In the rows, zero is written as 128.
Each named turn below is shown by a few rows before and after it. Which turns, in which order, take the first row of each later pair to the second? The first pair is answered.
turn zuge:
[127 186 122 174 109 118  83 141 116 107 114 162 106 134 200 192 139 139
 117 172 168 122 119  41 115 114 128 132 136 120 128 105  88 119  72]  ->  [121 153  86 183 141  96 130 180 138 146 139  82 131  82 131 121 143  56
 144 105 167 161 162 100 147 103  93  96 133 117 165  79 141 172  85]
[147  92  76 123 138 132 126 124 171 122 122 148 118  93 138 146 116 125
 169 184  80 108 103  92 186 171 176 160 117 162  96 170 132 183 119]  ->  [155 112  97 152 102 138 108 148 170 160 104 176 122 101 156 186 104 146
 161 169 116 124  93  61 169 110 164 166 147 126 118 147 136 163  94]
[147 101 117 170 135 100 157 157 148 122 174 129 162  75  88  63  88  48
 135 123 103 124  79 136 176 137 145 102  84 120 149 134 169 169 140]  ->  [138 124 137 142 118 114 125 101 133  72 154 183 146 118 141 108  91 112
 118 192  83  86  47 106 153 179 182 132  71 143 102 164 124 138 134]
turn tep:
[144 157 132  98 132 150 132 168 109 112 153  87 119 114 118  90 128  93
  97  92 161 166 133 151 105  98 114 115 106 129 151 124 131 101 143]  ->  [133 162 129 113 119 122 120 168 139 145 112 116 114 121 123 126 114 110
 112  72 153 142 154 143 134  91  79 120 119  79 159 127 122  97 109]
[130 149 103  96 128 163 179 180  83 121 151 112 109 110 169 124 131 131
 121  94 149 155 113 141  41  63 111 170 138 142 152 159 116  86 103]  ->  [115 138  87 122 129 140 166 174 129 149 128 129 103 107 172 166 120 142
 142  72 135 140 128 122  61  51  83 159 147  97 167 148 109 111  75]
[118 131 114 127 141 134 138 125 142 180  95 143 115 144 127 112 136  96
 162  94 114 162 124 131 188 148  92 134 118 132 124 139  89 200 118]  ->  [129 131 123 104 150 166 142 122 109 151 120 122 111 144 122  71 144  84
 147 113 126 176 106 150 159 156 121 139 106 172 115 140 101 187 148]
[130 133 124 155 112 119 134 133 130 143 140 152 147 127 124 151 102 151
 139 141 126 124 127 119 140 114 123 138 142 114 149  99 146 127 117]  ->  [140 126 124 148 129 137 138 133 119 125 164 131 145 115 118 131 107 139
 134 155 126 139 116 115 122 122 142 134 132 138 143  95 154 143 137]
turn vinet:
[124 123 146 145 132 104 133 119 120 157 116 170 153 143 128 131 124 159
 149 176 148 126 113 127 133 120 162 156 142 137  99 117 157 122 104]  ->  [137 132 139 162 122 142 126 140 130 157 128 133 123 125 126 152 126 126
 124 133 162 159 108  91  84  80 136 119 143  98 146 100 136 135 113]
[114 111 123 145 140 131 137 144 144 125 102 129 104 125 139 172 115 116
 132 102 136 122 132  84 117 119  92 138 137 104 162 111 136 155  92]  ->  [114 114 114 120 156 139 148 145 135 101 112 107  86 119 130 129 129  85
 126  82 118 124 142 126 122 152  84 126 117 119 158 135 126 151 117]
[127 110  74 127 135  93 120 106 154 113 114 124 135 103 151 176 103  97
 148 117  96 132 132 170 157 148 110 145  94 119 114 151 119 175  93]  ->  [131 112  80 135 132  92 115 107 153 120 109 130 134 104 158 193 102  98
 150 125 106 135 129 153 154 136 119 149 101 110 118 147 117 175  85]
turn por:
[131 126 128 143 119 126 123 138 109 169 117 145 155 120 131 129 119 135
 139 147 162 144 122 127 137  89 127 144 158 111 126  84 144 124 101]  ->  [131 149 142  99 113 124 113 126  90 140  99 161 136 140 152 116 129 152
 127 140 133 114 131 151 144 123 124 153 143 107 113 130 109  86 118]
[129 144 122 102 115  74 153 172 119 157 110 139 124 136 147 130 122 122
 147 127 119 116 154 180 181 135 121 145 118 105 118 156 114  69  99]  ->  [134 127 109 146 123  76 160 184 136 186 124 130 150 119 132 147 110 114
 158 138 142 142 146 141 169  99 131 130 130 106 138 119 148 113  81]
[ 89 128 116 134 124 126 148 136 149 154  95 164 128 164 127 160  89 163
 154 161  99 129 129 138 147 132 129 134 134 122 129 143 161 118  77]  ->  [ 86 129 112 114 132 114 155 142 145 151  94 146 121 163 121 136  92 147
 159 140  80 118 141 166 158 145 118 124 124 117 131 159 157 107  86]
[136 159 154 134  94 109 116 133 106 139 111 159 131 144 147 156 126 143
 126 144 136 117 134 122 136 123 119 149 133 130 147 140 136  83 118]  ->  [136 153 142 122 115 103 138 151 113 151 124 126 133 131 117 120 133 105
 138 110 126 122 155 160 161 126  91 131 125 119 158 148 150  94 126]
turn nade:
[131 136 141 136 107 136 119 135 113 140 115 152 123 139 144 144 125 147
 119 128 153 140 120 112 116  93 131 137 142 117 134 110 121 107 119]  ->  [137 134 150 124 113 145 124 139  93 127 131 143 128 141 145 126 129 139
 108 133 153 146 115 127 108 101 144 136 146 136 130 118 124  96 131]
[120 149 136 123 119 122 125 117  82 107 154 102 151 128  98  64 182 121
 100 105 121 136 149 149 117 185 129 122 105 138 110 110 123  90 152]  ->  [111 140 117 134 125  96 138 122 104 133 145 100 154 117  85  64 179 109
 113  84 110 137 167 155 143 179 109 115 102 121 121 104 133 111 136]
[112 138 121 113 123 127 133 123 151 129  90 124 100 133 143 139 130 119
 136  94  87 115 160 148 137 176  89 117 117  97 137 161  85 126 135]  ->  [113 152 128 123 117 136 127 119 147 124  90 132  97 145 152 150 124 124
 126  97  93 113 155 140 130 170  91 121 120  90 136 163  79 117 132]

(two turns a pair)
[118 146 126 121 114 127 103 124 129 119  90 157  98 156 160 142 137 147
 127 101 110 105 137 138 137 149 111 115 123  96 134 161  89  98 127]  ->  [126 155 135 130  96 139 101 153 124 141  96 144 107 150 153 150 133 137
 123  88 128 124 133 126 123 113 100 110 137  85 149 145 103  92 121]
zuge nade
[121 141 149 146 159 118 135 130 126 125 151 116 117  85  99 173 134 134
 142 181  97 153 162  93  78  90 167 131 102 110 116  96  98 153 119]  ->  [113 157 153 112 151 108 129 117 122 116 124 129  97  96 117 166 147 144
 136 157  61 121 176 117 102 129 146 129  84  93 105 138  63 117 123]
por tep
[135 136 114 138 135 151 127 146 151 154 124 109 103 106 134 148 126 111
 113  84 138 162 130 110 103  91 104  98 131  85 166 106 131 145 129]  ->  [124 112 103 145 167 158 122  99 156 114 143 112 102 108 139 156 135 134
 109 140 127 150 114  82  94 128 148 104 116 124 143 110 144 178 140]
zuge por
[123 157 105 144 120  85 132 162 139 162  81  98 136 128  90 121 122 127
 160  74 111 150 162 144 162 122  96 111 147  91 146 147 112 138  98]  ->  [130 180 134 124 103 102 104 142 122 134  62 137 121 165 123 144 131 167
 140  95  97 120 147 129 154 135 110 128 140  93 126 169  76  99  97]
por por
[113 120 125 172 132  87 152 129 131 166 116 164 176 107 118 137 121 124
 150 140 131 127 141 125 158 112 120 145 141 147 121 124 168 148  97]  ->  [123 127 128 151 140 114 152 109 107 120 146 163 163 122 134 123 131 136
 130 181 134 126 119 117 130 135 161 153 129 192 106 131 161 146 125]
tep zuge
[159 105  90 166 137 133 117 109 139 116 159  96 135 160 158 202  95 146
 116 159 174 146  99  43  50  76 169  71 181 121 180 100 141 160 119]  ->  [142  74  61 113 196  97 166  99 139  87 191  35 145 132 102  97 122 102
 137 149 123 130 131 148 110 163 168  67 146 169 146 142 161 183 155]
zuge vinet
[ 99 125 157 147  93 146 123 123 108 123 154 156 148 141 124 131 126 123
 144 146 135 158 152 118 129 113 134 118 161 138  95 136 146 112 129]  ->  [ 97 126 147 147 105 157 120 126 127 124 161 129 129 130 119 139 132  97
 141 109 133 171 162 105 111 115 107  87 152 117 119 137 138 135 140]
tep vinet
[130 100  88 126 151 126 143  85 119 100 179  98 115 107  97 147 140 106
 143 168 130 140 103  85 114 139 176 109 107 185 131  96 155 182 136]  ->  [125 112  94  87 157 121 156  89 115  86 168  82 103 111  93 111 147  87
 141 136 105 126 127 143 136 169 155 101  87 175 120 126 135 164 154]
por por
[123 128 133  92 125 113 110  83 114 100 101 164 143 163 155 138 137 184
 124 165 107  79 107 136 152 167 171 163 120 166  78 150 118  95 128]  ->  [142 116 122 145 132 166  99  86 132 106 134 137 129 138 161 185 122 172
 102 170 154 133  76  61  81 116 182 127 134 151 125 106 129 140 129]
vinet tep
[110 148 143 144 148 103 129 123 114 135 125 124 146 134  94  82 143 143
 140 144 156 124 137 178 135 130 168 157 122 196  99 144 152 138  96]  ->  [ 94 152 142 157 138  85 109 113 145 153  91 156 140 147 120 131 137 172
 144 132 145 106 152 150 150 128 148 156 125 153 102 152 132 138  63]
tep por
[127 105 121 186 120 118 116 146 155 169 122 157 129 113 141 187 111 134
 137 115 161 147 124  66 120  74 117 116 147  76 155  91 158 147  92]  ->  [130 151 162  86 103 134 103 126  92  86 102 170  89 161 171 132 142 147
 105 124 117  93 121 132 117 149 126 140 114 106 105 168  86  55 144]
por nade
[ 99 177 127  98  78 153  99 125 142 119 115 142  84 136 164 190 133 132
 111 102 135 114 122  83  91 184 114 112 119  47 154 143  50 102 109]  ->  [107 177 132 103  71 148 110 161 131 152 107 129  92 124 137 162 127 104
 116  64 149 138 138 108 103 158  92 114 138  36 169 132  64  84 107]
vinet zuge
[125 131 155  91 122 138 139 166  98 141 126 128 159 113  78  47 119 109
 126 102 138 105 145 190 144 116 132 178 114 130 100 123 173  76 153]  ->  [134 118 151 132 119 178 128 177 108 149 148 115 149  97  83  93 108 102
 118 108 174 141 118 120  90  68 145 158 134 117 132  80 196 117 145]
por vinet
[121 129 120 147 131 113 105  93 175 152  98 171 133 149 161 190 106 172
 125 167 117 107 122  91 136 151 134 145 129 126 114 132 109 150 111]  ->  [138 125 136 111 137 144 119  83 125 109 133 149 122 160 149 136 120 157
 111 190 129 111 110 124 109 171 170 159 118 186  93 140 110 120 156]
nade nade
[137 137 144 148 120 150 139 145 104 145 143 121 142 118 128 103 130 124
 132 142 148 160  95 133  92  85 166 147 121 138 126 107 150 123 131]  ->  [134 127 136 142 133 143 153 148 115 142 145  96 142 107 112  86 136  95
 145 121 137 158 117 155 104 102 145 134 112 124 132 112 159 135 141]
vinet nade
[102 151 158  91 120 143 144 112 113 117 132  77 110 128 138 149 135 157
 114 157  98 123 141  88 104 139 124 126  85 163 110 157 114 165 132]  ->  [ 99 163 168  74 100 132 145 125  99 124 117 100 109 131 141 138 136 163
 110 149  96 111 150 108 123 137 111 143  91 159 101 167 104 136 130]
tep nade
[148  95 129 129 161 180 132 149 155 126 125 115  96  96 162 150 115 153
 128 142 172 138  75  90 106  76 103  87 108 113 154 115 160 137 144]  ->  [160 100 144  96 163 168 149 180 123 130 131  97 114  94 130  86 121 127
 129 132 173 138  91 160 131  80  98  99 114 134 146 131 171 102 166]
tep zuge
